In the rows, zero is written as 128.
Each row of D is roughly a mix of the hidden directions of one of several groups.
D (146 x 13):
[[ 75 146 153 121  95 116 106 140 151  99 108 138 137]
 [104 127 156 121 186 131 101 160 134 123 137 149 109]
 [ 97 139 101 157 143  94 135 109 129 128  90 141 167]
 [131 112 113 156 149 132  87 132 150 145  97 170 104]
 [157 161 117 135 175  89 111 114 156 114 140 128 135]
 [191 149 159 121 117 121 124 126 122 147  91 116 131]
 [112 124 152  76 120 160 156 126 142 107 161 110 137]
 [112 144 102 134 119 102 101 131  94  85 128 170 137]
 [137  97 155 155 160 111  99 135 141  98  95 141 149]
 [106 111 127 158 140 133 140 137 123 148 163  68 142]
 [128 111 139 122 112  90 137 118 117 184 106  90 122]
 [160  92 121 107 153 174 125 114 143 133 113 156 151]
 [151 137 112 143 152  76 101 117  91 129 115 150 146]
 [ 99 116 133 143 106 120 182 131 132  94  88 130 134]
 [137 154 111 128 165 138 123 140 147  80 169 106 122]
 [ 96 130 122 131 129 118  71 104 152 127 144 137 167]
 [134 136 141 111 168 128 143 105 127  80 160  93 120]
 [136 107  99  84 116 171 115 117 155 152 121 145 109]
 [136 127 137 173  97  80  99 129 133 140  98 113 125]
 [ 95 131 154 130 168 104 149 107 103 139 150 105 160]
 [155 122 153 115 127 172 166  95 125 117  93 119 119]
 [ 91 154 149  90 120  87 123 106 104 116 152 123 125]
 [116 128 118 122 131 136 113 155  78 105 163 168 109]
 [106 124 177 101 110 115 129 131  92 173 126 129 128]
 [120 129  78 145 137 101 116 165 158 116 144 152 147]
 [128 125  98 143  74 105 162 122 116 153 113 136 154]
 [ 86 101 178 108 115 125 121 119 126  93 115 112 141]
 [186 142 139 101 148 128 153 149 142 126 127 164 115]
 [130 101 166 133 137 165 106  90 142  95 138 149 140]
 [165  83 161 127 137 147 154 129 111 153 152 107 122]
 [111  80 133 139  98 157 152 163 105 115 116 108 133]
 [141 124 134 142 173 119  98 140 106 116 179 147 148]
 [165 149  92 156  93 109 146 113 120 115 138 116 160]
 [179 146 153 122 102 136 131 104 132 124 104  84 118]
 [140 156 132  97 130  89 127  77 113 115 123 141  97]
 [126 123 110 159 136 137  93 159 130 119 154 163 172]
 [ 89 108  97 148 148 143 139 139 151 114 139 179 131]
 [ 71 154 129 139  88 129 102 152 141 128 127 145 139]
 [121 129 148 141 172 153 118 129 170 159 146 145 159]
 [116 106 121 140 115 148 179  98 167 125  98 139 117]
 [181 119 146 161 128  97 148 149 104 142 104 116 131]
 [136 106 124 160 122 142 142 191 158 113 136 112 140]
 [111 100 153 157 152 145 118 160 103 143 151 102 159]
 [142  97 162 126 102 124 100 115 139 137 120 168 170]
 [160 121 107 129 125 156 129 115 170  96 119 174 120]
 [117 142 134 137 179 125  83 121 108 135 130 147 168]
 [142 121 111  96 121 112 131  96  92 134 160 153 169]
 [112  95 178 163 120 112  97 114 121 131 127 152 108]
 [165 127 105 157  83 127 129  95 129 148  92 130 126]
 [ 89 131 142 106 176 144 126 156 125 144 135 146  91]
 [124  99 100  88 121 159 123 116 126 168 100 136 102]
 [128 150 182 126 102 105 147 140 140 105 144  93 144]
 [155 161 166 107 134 108 122 146 138 130 132 163  87]
 [109 114 153 146 140 127 130  91 116 183 138 124  92]
 [138 120  80 127 129 140 154 104  93 114 151 139 169]
 [132  89 158 122 106  80 110 101 116 130 125  95 131]
 [131 144 123  84 125 120 152  98 100  92 160 115 105]
 [164 128 126 118 122 124 150 180 108 106 114  85 127]
 [119 119 110 148  68  86 111 125 141 134 135 111 148]
 [172 131 153 124 155 115 128  88 157 163 119 117 142]
 [109 128 166 119 126 171 136 150 127  94 170 125 111]
 [111 152 127 128 129 110  94 156 149  82 140 169 136]
 [128 144 104 112  83 144 176 111 128 122 161 115 146]
 [163 100 105 162 130 121 151 121  85 150 137 104 142]
 [124 130 117 108 123 168 131 130 109  87 173  93 123]
 [131 132 111 105 118 142 177 129 145  87 140  88 142]
 [149 108 135 144  96 151 136 178 147 152  95 143 118]
 [143 136 116 126 155 113 113  77 170 111 122 161 116]
 [157  93 135 146  87 136 118 157 114 157 105 128  99]
 [ 86 128 135 142 151 138 122  70 149 111 149 144 125]
 [146 163 105 145 100 142 126 105 138 117 185 140 137]
 [143 121 116 137 151 151 171 104 101 157 140 171 128]
 [166 120 116 150 162 135 135 112 136 171 107 104 159]
 [169 114 155 122 125 129 157 142 175 127  93 111 118]
 [134 173 115 150 143  74 111 140 124 107 154 134 118]
 [180 112 133 115 141  99  96 105 129 162 138 149 136]
 [155 107 111 146 122 116 139 134 126  77 100 156 162]
 [141 146 139 149 119 144 136 133 175 136  91 135  80]
 [150 136  94 154 105 110 147 178 141  97 124 134 111]
 [ 81 120 134 104 135 127 135 142 115 122 184 147 155]
 [160  67 135 129 110 118 130 103 136 114 126 116 163]
 [101 135 132  81  76 118 124 105 118 145 150 144 120]
 [ 83 128 136 130 139 124 146 121  70 162 128 129 107]
 [115 144  94 143 144 104  98 124  86  98 123 155 151]
 [172 132 128 142 122 137 108 101 140 119  90  88  99]
 [168 133 104 153 117  92 132 134 171  96 121 134 145]
 [106 122 112 157 121 186 100 139 131 161 147 142 127]
 [109 171 137  96 144 101 116  86 119 130 140 129  94]
 [107 112 105 133 115  93 137  94 117 158 104  93 157]
 [122 100 124 118 162 115 101 165 170  94 117 126 140]
 [146 158 124 103 117 104 109  97 138 112 112 182 119]
 [173 116 134 120 112 130 141 192 123 130 111 121 149]
 [ 80 121 110 159 158 110 137 140  92 139 135 160 129]
 [103 128 151 109 131 144 144 125 115 106 163  69 113]
 [108 144 126 123 119  83 124 106  75  95 129 129 109]
 [105 159 131 101  80 109 134  93 133 133 128 136  92]
 [126  97 117  84 164 152  99 133 139 127 106 107 100]
 [129 120 126 160 158 112 125 150  85 127 177 105 133]
 [118 125 115 155 125 148 139 135 178 114 133 185 130]
 [135  89 133 108  79 124 126 113 105  99 143  92 125]
 [ 99  92 132 142  96 146 137 153 110 110  87 116 154]
 [163 160 145 105 110 141 116 133 162 138 121  95  90]
 [106 114 144  87 106 124 132  73 149 100 134 120 120]
 [138 144 100 117 107 108 103 171 103 104 120 124 169]
 [118 136 159  97 168 109  94 170 131 129 140 112 117]
 [138 118 150 122  97  92 124  66 107 132 126 133 145]
 [121 137  86 134  93 126 144 119 129 122 178 145 162]
 [126 140 113 120 123  83  87 170 151 129 156 115 140]
 [132 132 127 118 121  96 153 127 101  99 163 109  77]
 [132 151 141 147 144 122 115 159 137  81 113 177 123]
 [151  78 151 145 113 121 122 129 106 115 127  77 114]
 [121 128 120 124  81 129 146 149 153 164  83 143 111]
 [156 118 109 127 144 119 150 127  85 120 174 121  92]
 [103 140 135 131 161 160 127 121 103 119 177  91 117]
 [113 128 122 121  87 116 101 139 155 114 102  79 105]
 [110 146 125 120 164 104 109  81 114  96 159 114 133]
 [132 103 126 100 122 157  89 127 184 126 122 137 108]
 [ 88 116 145 169 153  89 126 136  89 122 120 126 135]
 [138 127 135 102 123 156 155  93  87 120 160 130 162]
 [177 110 117 144 163 154 131 162 120 146 154 145 131]
 [116 154 127 112 145 133 130 151 101 128 152  63 118]
 [133 128 112 186 119 101 129 101 105 103 115  97 133]
 [135 150 138 108  86 113 119  80 155 149 140 157 121]
 [179 111 109 146 156 113 114 119 139 105 138 150 167]
 [102 123  98 136 138 124  94 105 108 104 165 148 164]
 [149 140  63 116 108 127 168 128 118 132 128 112 143]
 [130 124 133 190 128  94 106 122 119 134  87 126 113]
 [142 131 141 109 143 153 118 130 202 132 124 142 138]
 [155 165 109 120 118 107 113 123 156 116 102 179 122]
 [150 108 175 136 140 134 108 176 147 143 136 135 155]
 [ 96 131 124  96 126 157 115 105 155 122  76 141 143]
 [120 124 165 123 113 101 127 106 113  98 133 180 101]
 [119 105 118 143 144 150 108  82 131  83 161 128 146]
 [ 98 141 165 152 130 133 126 132 149 134 110 116  69]
 [125 172 115 126 126 131 104 122 108 155 178 120  94]
 [146 126 133  90 132 100 123  83 107  95 162 116 117]
 [186 159 150 122 106 116 138 117 112 124 127  97 152]
 [170 122 144 123 153  97 165 124 132 115 101  99 100]
 [178 140 122 102 157 107 159 118 149 106 114 110 108]
 [145 120 155  94  97 127  99 147 113 167 157 114 109]
 [110 125 112 151 144 129 126  99  91 134 145 179 161]
 [106 146 133 103 100 103 155 166 103 157 112 106 146]
 [111  97 118 156 139 163 112 155 127 137 161 124 171]
 [126 128 103 104 145 162 137 106 177 142 164 114 113]
 [163 102 138 128 121 159 139 137 177 102 120 163 131]
 [139 167 123 122  94  96 127 115 145 128  80 154 115]]

Here is one row from each group, named. Which group is each of the other rows in?
[ 80 113 137 160 115 114 156  94 107 124 105 120 105]
X
[155 102  82 107 114 149  97 112 149 147 102 129 114]
S
[134 128 114 146 149 122  93 146 142  95 111 162 175]
L

[117 115 135  92 162 172 110 131 145 143 122 147  89]
S
[123 150 100 113 154 112 110  86 100 105 162 139 149]
X
[150 146  83 138 164 113 118 159 133 116 150 155 153]
S
[160 114 118  96 104 160 171 129 148 163 129 135 118]
X
[113 116 124 163 150 138 131 134 138 145  97 189 113]
S
[137 117 159 128 175 141 113 109 100  88 147 127 154]
S
[164 116 116 105  91 153 130 115 155 149 117 166 149]
S
[123 142 130 140 136 117  80 141 167 180 110 135 130]
X
[131  72 152 117  97 149 150 118 145 121 143 118 160]
X
[111 118 131 167 139 109  72 101 108 144 130 116 106]
X
[132 135 148 156 156 112  99 135 120 142  86 111  83]
S
